(in the rows, 128 means zero)
First come named moves, each a turn or a mirror, each shown by rows before and after it. For each pair of rows after them, which moves, in which order, take the first row to the second? The first pair is done for you.
noz (before -> after):
[121 120 130 182  85 156 174  97 151  78 131 149 158 163 193 146 112 171
 160 152 114  84] -> [123 119 123 175  73 140 169  87 146  84 123 132 164 166 177 160 121 175
 158 159 122  89]
[111  84 117 161 141 146 157 101 143 114 147 158 176 136 152 135  73 144
 137 150 151 155] -> [117  78 107 156 124 140 151  91 134 115 141 145 183 139 143 146  77 145
 139 158 156 153]
[126 113 116 144 111  82  90  92 123 140  89 133 163 132 143 164  97 131
 110 152 121 129] -> [115 120 137 161 146 124 108 127 141 122 112 179 138 110 182 122  78 129
 103 120  95 123]
zile (before -> after):
[149 110 123 112 170 126 151 111 144 135 106 144 102 141 123 158 147 159
 117 125 177 162] -> [138 133 138 119 174 146 163 147 161 119 116 158  81 123 140 147 153 145
 117 107 149 143]
[ 86  81 167 147 131 128 147  97 129 107 133 134 161 115 163 150 116 183
 142 173 150 153] -> [ 75 107 185 150 134 146 162 134 149  88 147 150 139  98 179 136 124 175
 137 154 121 133]
[ 99 115 145 156 132 146 150 133 159  83 148 149 149  90 137 164 107 170
 136 114 106  93] -> [107  89 130 155 126 127 137  91 142 104 140 133 169 115 119 178  98 185
 143 140 143 116]
[126 128 106 120 140 120 103 119 106 137 105 113 112 145  98 132 125 133
 122 129 140 118] -> [118 143 118 123 145 133 109 152 119 124 114 125  93 130 113 125 135 126
 121 114 110 101]
fegum (before -> after):
[107 104 150 161 103 123 134 128 180 103 114  95 165 120 108 129 108 123
 123 133 104  92] -> [108  78 146 166 127 127 133 106 172 115 113 110 174 129 117 121  82 135
 129 145 120 114]
[127 105 111  95 102 139  96  89  93 160 125 142 119 142 121 115 101 120
 138 138 164 155] -> [120 153 119  87  60 127  98 130 107 135 117 116 109 124 109 137 145  90
 133 119 128 124]
[171 102  97 124 133 109  85  84 124 138 106 126 154 108 135 129 125 146
 119 140 126 147] -> [163 138 108 118 102 104  85 113 134 121 103 105 144  96 123 142 158 121
 115 122 100 119]
[156 106  85  80 170 101  84  68 103 148  85 137 172 155 103 164 159 139
 101 167 202 189] -> [140 175 101  66 112  82  81 131 127 116  86  95 146 124  87 198 223  92
  95 137 147 138]
tos (before -> after):
[138 131 154 157 176 161 130 147 130 120 138 172  94 116 174  90 113 128
  97 110 105 133] -> [143 113 148 163 181 157 127 127 121 130 137 173  99 125 175  87  97 139
 102 122 123 147]
[126  75 136 163 181 172 127 139 120 127 197 159 147 111 164 103  71 119
 136 115 138 147] -> [117  73 138 166 172 168 129 143 122 123 200 155 157 110 165 114  69 115
 136 117 135 146]
[148 100 109 165 127 111 115  84 157 140 121 131 130 121 103 110 108 141
 148 180 168 158] -> [134 107 116 171 104 111 121  86 158 119 126 114 147 118 106 132  98 128
 156 180 165 147]
[138 126 147 133 128 156 103 175 118 145 150 128 175 142  94 138 111 109
 140 116 127 123] -> [139 129 152 130 131 154 104 180 120 146 147 129 169 144  95 135 114 108
 139 117 127 124]
Then:
Each pair is 2 to 3 moves apart.
[101 143 140 145  95 128 143 138 137  96 142  99 154 119 122 164 125 103
 125 125 109  94] -> [153 148 134 110 161 139 111 156 132 149 125 152  85 116 112 101 157 131
 112 108 114 126]
tos then tos then tos
[131 117 139 152 113 152 155 130 131 100 141 142 124  87 152 111 126 127
 146 110 105 126] -> [138 139 137 132 101 138 139 147 131 105 127 125 106  83 128 119 162 119
 141 107  96 118]
noz then zile then tos
[161 115 129 113 229 174 166 153 121 154 127 227  94 109 142  54 113 188
  94 161 152 186] -> [172 107  89  92 182 108 133  85  89 185  90 159 137 149  91 114 129 204
 105 207 203 204]
zile then noz
[113 147 158 106 135 111 156 168 153 111 102 122 115 104 154 137 145  57
 131 122 108  99] -> [113  78 145 125 170 124 167 109 138 128 110 144 154 131 171 124  78  95
 140 152 151 143]
fegum then tos
[146 128  99 121 102  82 127 103 115 134 115 102 136 149  90 170 146 130
 130 143 146 128] -> [134  96  98 148 122 104 147  88 118 124 134 124 162 150 117 158  97 140
 136 149 151 141]
noz then zile then tos
[159 122 110 126 105  97 119  75 108 115 118 104 145 139  96 145 125 122
 134 134 143 147] -> [171 139 129 120 159 134 118 128 125 122 129 161  85 116 116  93 140 124
 119 104 115 148]
zile then tos then tos
[ 96 125 140 135 134 150 124 130 132 101 148 156 129  91 177 116  98 141
 129 140 138 129] -> [104 129 142 130 146 151 118 141 132 108 143 165 112  89 174 100 113 138
 126 134 139 132]
fegum then tos then fegum
[179 110 115 105 167 116  89 110 104 192  98 163  75 142 108  80 163 161
 121 135 164 173] -> [168 122 132 113 181 145 101 144 122 174 115 183  59 124 131  59 165 149
 119 106 134 159]
noz then zile
[150 124 153 105 124 134 107 145 100 131 154 165 116 149 150  94 131 141
 110 136 111 138] -> [137 121 143 113  84 107  99 115  90 125 149 120 152 162 134 137 130 128
 119 156 126 131]
noz then tos then tos
[104 132 143 153 118 135 121 158 152  98 134 138 154 135 160 124 117 128
 134 156 118 110] -> [122 127 143 145 150 146 118 158 152 121 130 163 131 134 158  97 122 141
 129 154 124 126]
tos then tos then fegum
[125 152 125 122 114 126 130 151 129 112 134 121 127 113 109 145 142 108
 128 119 123 123] -> [113 121 124 137 123 133 142 121 122 106 140 124 154 126 121 145 105 118
 132 134 137 133]
fegum then tos then tos
[141 166 129 159  37  62 113 112 129  77 141  57 151 135 129 215 126  71
 129 125 108 116] -> [152 118 109 162  65  58 107  61 111 110 133  65 173 166 125 206  87 109
 139 155 154 151]
zile then noz then zile
[106 124 172  98 121 184 117 200 170 109 154 136  80 125 129 158 153  83
 116  67 124 139] -> [147  77 136  79 142 152  88 118 129 171 123 128 100 165  97 160 138 124
 118 111 196 201]
tos then zile
[147 103 143 148 159 145 117 138 132 143 157 160  96 166 153  87 117 126
 121 107 126 149] -> [133 148 151 144 112 129 115 167 144 117 157 117  94 150 135 120 154  95
 123  94  95 110]
tos then fegum
[115 131 125 154 193 116 144  67 134 130 150 113 114 162 102 124  98 153
 173 130 173 192] -> [115 133 123 154 190 106 143  63 132 133 148 104 117 167  97 135 100 154
 174 129 177 191]
zile then fegum then zile
[147 114 123 114 142  98 100  99 109 148 109 114 135 158 108 137 148 145
 123 155 160 161] -> [157 117 125 112 168 117 102 113 114 158 111 142 112 148 115 107 151 146
 118 143 150 162]
zile then tos then zile
